One turning vector, and how many ticks it has turned
The counts run from 0 to 508.
[-24   8  -9  -6   9   4 -11 -15   3  -3   0   4   9  -5  -3  -4   2  -2
  -9   7 -26  -5  20  -8  -6   1  -5  12 -11   0   0 -20  -8  10  -5   0
  -1 -21 -13   0   5  14   7  -6   0  -4 -12  12   0  -7   0 -10  -1  15
   0  -9  -4   5  19  -1  12 -14  12  -4 -20 -14   2 -11  -4 -10] | 12
[  3  -3  -8   1 -10   9   6 -12   0  15  -2  18   5  -1  -5  13  19   9
  -1   0  -8  -9   2   9 -11  -2 -22  14  -6  -2  14 -18  13  -2   3  -3
  10   2   5   5   8  -5  -5   8 -12   9  -7  14  -5  14  -1   4  16  -6
   7  -4  17  -4   1  10  13  -2  13  -8 -18   6 -18  -7  13 -12] | 410
[-11 -10   3   7  -3   9  -5  10 -21  17   0  -4   1  -6  -4   0  -5  14
  -3   2 -10  -5 -11  -8   2   2  12   3  -5 -29 -17  -4  -5   5   3  10
  10 -17  15  -4  -3  14  14  -5   6  18 -11   5  10   4  10  11  13  10
  -6  -7  23  13   9   1 -11   4 -16  -4  11   0  12  -1 -11   0] | 369
[ -7  -1   8  -9  -7  -5 -11  -6  14   9  14   1  -1  10   1   7 -26   3
  10   3   9   5   5   8   4  22  16  -9 -10  12  -2  14  10  -4  16   7
  -3  -3  -3  17  -7  -3  30  -2   5 -11 -16 -23   2   2   8 -14  10   6
  -5  -7   1   2 -12  13   9   4   0 -15   3   3   2  -5  -6  14] | 445
[-17  -4 -21  -8   5  14 -12 -10  20  -1 -14   8   2  -3   0  -1  14  -7
  -1  -3 -12 -12  19 -11  -3   1 -23   2  -5 -15   7   1  -1  14  -7 -15
  -3   3  -6  18  -3   0   0   6  -4  -1 -22   8   4  -3  -6  -5   6  -4
   0  -8  -7  -4 -12  21   1 -17  -2  -7 -13  16  -6  -5   9  -7] | 243
[ -5   2   0  18   5   3 -14  -2   8  -3 -10 -12 -12  -3   3  -5  13  -2
  -2  -2 -12 -14  19 -13 -20   5  -9   4  -5 -14   4 -12 -13  -8   2   1
  -3 -12  12  10   3  14   8 -11   2   0 -30 -10  -6   1   6  -2  24 -12
   0 -13  11   8  -2   9  -6  -9  -6   3  -2   5 -10  -7  12   4] | 98
[ -1 -22  -8  -6   8   2  12  13  12  10   5 -14  10   0   9  11  -8   1
 -10  -9  -6  -9  -7  -2  -1  -1   0   5  -3  -3 -26  10  -4 -17  -2 -11
  -1   0   5   4   1  18  11  21   2  20  -9 -11  16   9   5   4   3   8
   7 -10  20  -6   6  13 -18  17 -12   2  -2  16   3  -6   5  -6] | 312
[  6  14   3  14   9  12  -7  -8  11   5 -14   5 -10   7   3  -4   9  -1
  12   6   0  -7   3 -12   0  -8  -2  -3   2  -9   5 -22  12  10 -12  -1
   5   2   5  11   3  -7  16 -15  22   1 -21 -12  -5  -3  -6  10   9 -12
 -16   4   7   4 -21   4  -8 -10  13   8  -4  -5   7  18  -3   7] | 107
[-11   4 -15  -8   2   9 -10   0  17 -12  -6  -3   7   8   1   4 -14  -7
   6   6   4  -6   5   1 -10   0  16 -13 -15 -15   3   0  -5  22  -3 -17
  -6 -10  -2   2 -15  14  21  -3   7   2  -8   6  16   2  -9 -14   6  10
  -7  10 -17 -11  -8  -8   4  -9   3 -28  -5   8   9 -10  -1  -4] | 22
[ -8  -5  -5  -7  -3  -5  -6 -10  -3  24   0  18   2  10  -8  15 -10   4
   3   6  -5   5  -5   9  17  21  -6   0  13 -12  -9   3  24  -8  11   6
  25   7   0   5  -3 -12  20   1   3  -4 -11 -21   4  -1   3  -9  -9   0
   9   3   6   8 -11  19  -1   1 -10 -16  -1  10 -12  -5  -8   8] | 220
[-10   0 -11   3   5  -5 -12  -3  -1 -10  16  22  -8  12   8   4  10 -11
  -8 -17  -4  -4 -13 -16   8   6  -3  19   7   0  13  -7  -9   4   0  21
   5  12  12   9  -8  -7  -9  12  -5  -8   3 -14 -15  -1  -5   3   7   3
   4  15   0  -9   9 -10  -8 -19 -13  10   5  15  -2 -11  -7   0] | 151
[ 10   0  -6  17  -2  -6   2   3  -2   8  16   7  19   3   0  15  18  10
  -1  -9  -3  -1  -9   4   0 -10 -16  25   3  25  24 -11  -9  -5  -2  -1
  -3   2   8  -2  11  -4  -9   1 -10   2  16  12  -8   7  -4  11  15 -15
  -3  -4   6   1  -8  -1  15  20  16   1  -7  10  -5   2   4  -4] | 407
[  2 -14  -2  -2   2  -5   5   6  19   4   2  -6  10   0   9  28  -4   1
   2   0   6   7  -2   1  10  -4 -16  19   3  17  17  13   5  -8  -6  -7
   3   5   3   6   2  -7   7   5   0   3  -5  -5  14  -1  -3  -7  -1 -22
   2   8   1  -5 -25  12  -2  28   3  -4   0  31   1   7   4  -4] | 399
[ -1  -7   0  -9  -4   2  -6   8 -11   8   1   8   0  16 -14  -8 -22  -6
  15  11  -7  15 -11   9   8  -1   0  -8  -5  -8   5 -12   9  -6  11  -7
   9  10 -11  13   0  -5   6  -3   5  -5 -13  -7  10  -7   7 -18  -6  12
  10 -13   6   5  12   3  -9 -20  -6 -23   3   3  -4 -24  -3  22] | 212
[  9   2   2  -1  -7  10  -5  -4   3   6  18  -5  27  20 -21  -1 -13   2
   5   6  -5  16  -5  16  -1   1  10  -8   6  18  10  -1   2  10  16 -12
 -14  14 -16   5  12   1  -6   6  -7  -9  20   1 -10   2   6  -3   6   2
  -2 -16 -11  -4  -8 -10  10   9  -4  -3  -8   4   3  -5  -9  12] | 126
[ -9 -12  23  -9  -9  13   4  -2   4  -2  21 -22   4  -2   2  14 -11   9
   9  15   1  11   8   0 -12  -3  -1   1 -10  20  12   2   7 -12  16   5
  -7   4  -7  24   9  -3  -3  -2   6   6 -21   4   6  -7   9  -7   2 -15
  -6  -3  -6  -4  -1  -1  11  16  -3  11  -8   3  17 -14   4  11] | 121
[-20 -12  -6  -6   8   3  -4   3 -15   8   6  -8  -4 -16   5  16  -1  -3
  -5   1 -10  -7 -18 -14  16  -2  -4  21  -1 -14  -4   5 -15   5  -3   9
  -4   0  15  -2   5  20   5   2  -7  13  -2  14   3  -4  10   5   3   0
  13 -10  26   9  12  -5 -12  -4 -14   6  14  16  -3  -9  -7   5] | 145
[ -1   3  -4  -8 -15  18   2 -25   3   3  -6   9   7  -3  -7  -4  -7  16
  12  -5  -3 -13   6   1  -9   6  13 -10 -23  -3  11 -10   4  28   4 -14
   1 -10  -3   4   5   6   4   6  -3   8  -7  16  -4   3  -8  -2  25   6
  -9  -9  19   1  -7   7   6  -3  17 -13  -7   1  -4  -4  -3   2] | 189
[ 11   1   0   7   3  18  -6   5 -10  -9   3  -8   6  17 -12  -7  -4 -10
   6  21  -5  13 -20   3  -4 -17   8  -6   8 -17  11 -17   8  13   2  -5
   2  16  -7   6  11   2  -8  -1   9   8  10   3  -1  -3   4   7 -13   6
   4 -12  -7  -4  14 -23 -12 -15   1   6   4   5   9 -13 -10  12] | 204
[  2  11  -3   4   3 -15  -3  17 -14  13  17   3   4  21  -4  -1 -13  -3
  11  -7  -1   5 -11   7  21  -1  -3  -1  10   4  -7  -5 -15 -21   8   9
   7   9  -3   2   5 -11   8   4   8 -13   3 -17 -10 -14  15  -7   3   4
  -8  -1   6   1  -5   5   0   4  -4 -10   1   4   7 -15 -10  17] | 216
[-15   1   5 -14  10   4 -11 -15  -8  -8  -5  -2  10   6  11   4 -11  -5
   2  11   1  15 -17   2   9   3  17  15   0  -4  16   3  -5   9   6   2
  10   4  23  -1   6 -21   1  -1   5  -1  -9   8 -12   4  -2  -7   9 -12
 -12  22  -7  -4 -17  -5   4  -9   5   6  13  -5  -5   4 -25  13] | 286
[ -4  -8  -1 -10  15   6  -7   3   4 -11  15  -1  -4  16   8 -22 -19  -5
   3 -16 -15  14   0 -16  -1   0  10  -1   0  11  -2  -4 -13  -3  -6   8
  -4   3 -16  17   4   0   0   5   4 -15   2  -7 -19 -11   9   8   8  12
   3  -9   1 -14   6  -3 -14  -7 -15  13  -4   0   9  -5  -8  11] | 382
[ -5   4  -8  -7 -11   1   1 -17   4  -2  11  10  11  -5  -3  10  -5   1
  -3  -9  -7 -15   0   3  -6   8   0   8 -15  15   8  -8  -5  14   1  -5
 -12  -6  -2  -5   7  22   1  15 -16   0   1   7  -8   5  -2 -11  23  13
  13 -15  23  -1  11   4   7   0  12 -11 -12   8 -11 -16   2  -5] | 413
[  0 -22  -6  -8   8  14  -4   5  -5  -2   9  -2  25   9  -1 -16  -7  13
  -7 -12 -10  14  -9   6   2   2   9   8   4   5   9   5 -13  16   1  -7
  -1  -3   1   2  13 -10 -12  11 -14   4  23  19  -9   6  -6  14  16  -1
 -15  -6  -1 -11  -5  -1 -10   8  -4  13  -2   3  -1   7 -13   4] | 461
[-19 -13  -1 -11   2  -2   1  -9  -4  19  11   4   3   4  -4  13 -24   5
   4   0   1  13  -8   0   9  15  13  -1   2   7  -6  11  11  -4  10   2
  12 -15   4  -3  -7   4  17  -5  -1  -8 -12 -18  -3   2   3  -9   6   9
  11   8  11   3   0   9   6  21 -15 -11  15  10 -16  -4 -11   4] | 222
[ -9  -1 -11   2   0   2   7   8 -10  -1   2  -1   2 -10  -5  -5   2  -2
   7 -17 -12  -2  -9 -14  11 -24 -14 -13  -4   1   5  -1 -29  11  -7 -12
 -15  11  -9  -1   8  18 -16   8  -1  -6  -3  15 -11 -18   1  -2   7  -1
  -4 -14  10  -2  -2   5 -13   5 -22  -2   1  17   6  -8  -6  10] | 471
[ 12  23  -1  21   9  -9 -19   2   8  -8   0   2  -7   9   6  -9  -2  -6
  10 -15  -6  -6   9 -13   4   2  11  -1  -4  -1   1 -17 -25  10 -16   6
  -5  -1   1  -2  -2   4  18  -4  11 -17  -1 -15 -12  -6   2   4  17   2
 -18   3   5  -1 -12 -12  -8   0  12  -2  -6  -3  14  16 -14   4] | 104
[ -2   2  -5  -6 -14   0   0 -23   5   2   4  15  15 -12  -8  12   6   7
   2  -1  -8 -12   0   0  -8   4  -5   6 -18  11  14 -12   6  14   6  -6
  -5  -8   0  -1  -4  13  -7   6 -13   3  -1   4  -4  16  -7 -11  18   6
  13 -14  20   4  18   8   8  -1   7  -9  -6  10 -19 -15   5  -5] | 412
[ -1  14   1  21  -3  13   7  -9 -13   3  -1  -3   1   0 -14  -4  12  15
   6   5  -5 -15  -6  -3  -2 -14   7  -9   7 -15  -7 -21  -5  23  -4  -2
   8   1   3  -9  14   9  -8   5  18  13  -1  14  -4 -11  -7  12   9  -5
 -23   8   6  -2  -7  -8   2  -1   1  15  -2   7  21  -4 -13  -4] | 194
[ -4   5   4  -9 -13  20  -4 -28   5   7  -8  10   6 -10  -6   1   0  15
   5   7  -4 -18  12   5 -11   6   2 -10 -13  -8   1 -10   8  24   3  -8
  -6  -3  -1   4   4   8   8  12  -1   4 -18  16  -4   3   2  -3  25   5
  -3 -15  15  -4  -9  14   8  -8  17  -8 -18  -5  -4   0   0  -5] | 188
[-10  -2 -18   1  14  -3  -4  -1  13 -11  14   7  -3  13   0 -11 -17 -13
   3 -18 -12   5  -5 -21   9  -1  10  -4  -7  16   3 -13  -5   0 -10  -4
   3  -4 -16  11  -1   7   9  -4   5 -10  10 -21  -6  -5 -10   1  -5  20
  -1  -6  -2   0  18  -2 -11 -15  -2  -8  -1   4  -4 -13  -6   6] | 158
[  1  -2  -3  -4  -4   2   3   2   7  -6  17  -3   7  10   2   1 -17  -2
   2  -2 -10   4  -4  12  -6  14   0  13  -4  15  14 -10   6  -9  -3   4
  17  -6 -11   1   2   2  16   1 -10   0   8 -13   4  -8   0 -15   3  15
  21 -10   5   1  26  -5  -3  -3  18  -9  -7   9  -8 -24  13  -9] | 492
[-12 -12 -16  -8  -4   1  -3   2  11  10  24   9   7  13  -3  10 -19   0
   4 -17   5  -6  -6 -11  12  -2   8 -11 -11  10  -1  10  -2   1   9  -1
 -20   5 -17  18 -14  16   3  13  -1  -5   3  -5   9   4  -1   2  -5  23
  -8  -8  -4  -3  -1   0   2  -2 -15 -25  -2  14  15 -15 -12  10] | 302
[  2 -15 -14   0  -8   4   1   9   5   5  10   3  23   1 -12  13  -3   5
   6   5  -6  18  -7   6   0  -4 -12  15  -9   9  24  -1  12  17 -13 -13
   4  -8 -10  -5   4   6   5 -10 -11   6  11  14  12   7   0  -2  -5   0
  14 -14   6   5   4  -3   0  18  13 -12  -7  14  -6   8   9 -10] | 403
[  6   6  -6   9   8   3 -13  10  28   4   7   0  19  18  -4   5   1   1
  -3  13   1  14   2  12  -8  13  -5  14  15   4  12  10   8  11  -8  -7
  11  -3   2   5  -1 -17  25  -5   0  -2   9 -13   0  14  -7  -2   3 -12
   5  -1 -13   0 -16  -1   2  12  13   2 -11   3  -8   9   5 -12] | 173
[  6   9  -2   0  -3  -8 -12   0 -11   3  11  -3  19   8  -6   8 -18  -1
  -6   0  -1  -4   1  19  -1   5  14  -3 -16   1 -10  -2 -17  -3  23  -7
 -18  -4   2  -6  -5  22   1  11  -5  -2  -2  -1   0  11  15 -22  15  14
   5 -10   5  -4  -1  -6   5   7  -1 -28  -3  -2   7 -18  -9  12] | 358
[-14   4 -11   6  15  -3  -4 -12  -6  13  -3 -22  -5   4   2   1 -16   4
  -5  -3 -11  -8  19   3  -7   3   5   8  -8   4   0 -20 -24 -16  -1 -14
   3 -22   1  -8  10  22  17 -15  -3  -8  -5  -3  -2  -2  12  -6  11  -2
   3  -2   9   2  -7   4  17   9  10 -14   1  -3 -12   1  -8   0] | 503
[ 12 -12  11  18  -6   7  -7  26   0   5  16 -16   6   2   5   7  -4   3
   8   2  -3   1 -12   5  -9 -10   4   8 -20  -2  -7  -4  -3 -12   6   2
 -13  -2   4  13  -7   6  15  -4   6  15  -6   4  19  15   5  11  14   4
 -10 -21  13   9   8  -9  -7   8   5  -5  -2  -5  22 -10   5   9] | 34
[  7  -3 -10   5  -1  -1   4   8  -2  11  20   3  17  10  -2   9   7   5
   0 -15  -1   9 -15   5  -2  -8 -12  18   4  24  21  -6 -14   4  -7  -1
   3  -2   6  -4   8  -1  -3   8  -8   0  24  16 -14   9  -5   1  19  -3
   7  -1   5  -9  -8  -7  10  22  12   0 -10   7  -6   4   4  -5] | 406
[  1 -12  13  -8 -12  15   0   4  -8   2  12  -8  11   8 -14   8  -7   9
   7  16 -11  10  13  16  -3   1  -3   5  -7   3   8  -7  13  -1   8   1
  -5   5 -27  15   9  -2   0  -3  -3   6  -7  11  24 -10  19  -3 -10   1
  -3 -15  -7  -4  -4  -6   9   7   5  -4 -16   3  17 -12  -1   5] | 123
[  2 -21 -11   9   7   7   8  25   4  13  -1  -8  16   4  -7  -4   2  10
  -8  -2 -17   8  -6  -2  -3  -4  -6   8   0 -12 -17  -2   0  -6  -8 -17
  10 -12  -7   3   2   1   2   0   0  20   6  -2  21   8  -6  13  -3   6
  -2 -13  17   8  12   5 -22  15 -12   0   0  10   0  -6   4  -8] | 314
[-10   1   2   8  11  10 -11   1  -1   3  18  -2  -5  11   9  -7  -1   3
  -4  -6   0   6 -17  -9   0   7  16   7  15 -10  -5   8  -7   9   3  22
   3   5  22   9  -2  -7   9   7   4   2   6 -10 -24   1  -2  20  19  -6
  -4   3   5  -4   0  -6  -9  -3 -19  21  13  -1  -2   5 -12   9] | 374
[ -5  -3  -5   6   8  17 -11   6  -8  12   8  -1   8   5 -10  -5  -2   8
  -2   7  -9   4 -17  -8   5  14  15   8   8 -29 -14   4   2  21  -5  12
   8  -4   6   0   0   6  20   0   1  13  15   1   1   0   8  19   4  11
   0 -19   9  14  12 -10 -13  -9  -9   5   3  -5   6   4 -13   3] | 371
[  9  19   5  23   2   1   0 -15 -14   8   7 -16  -4  11 -15  -4   6  12
  -2  13 -12 -11   7   7  -4   4   2  -4  18   1  -4 -24  -7 -13  12   5
   6   2  -2  -6  23   7  -2  -9   4  -7   0 -16 -19  -9  10   1  14 -15
  -6  -7   5   3  -9   3  12   9   4  11  -5  -6  -1  -3  -5   5] | 273
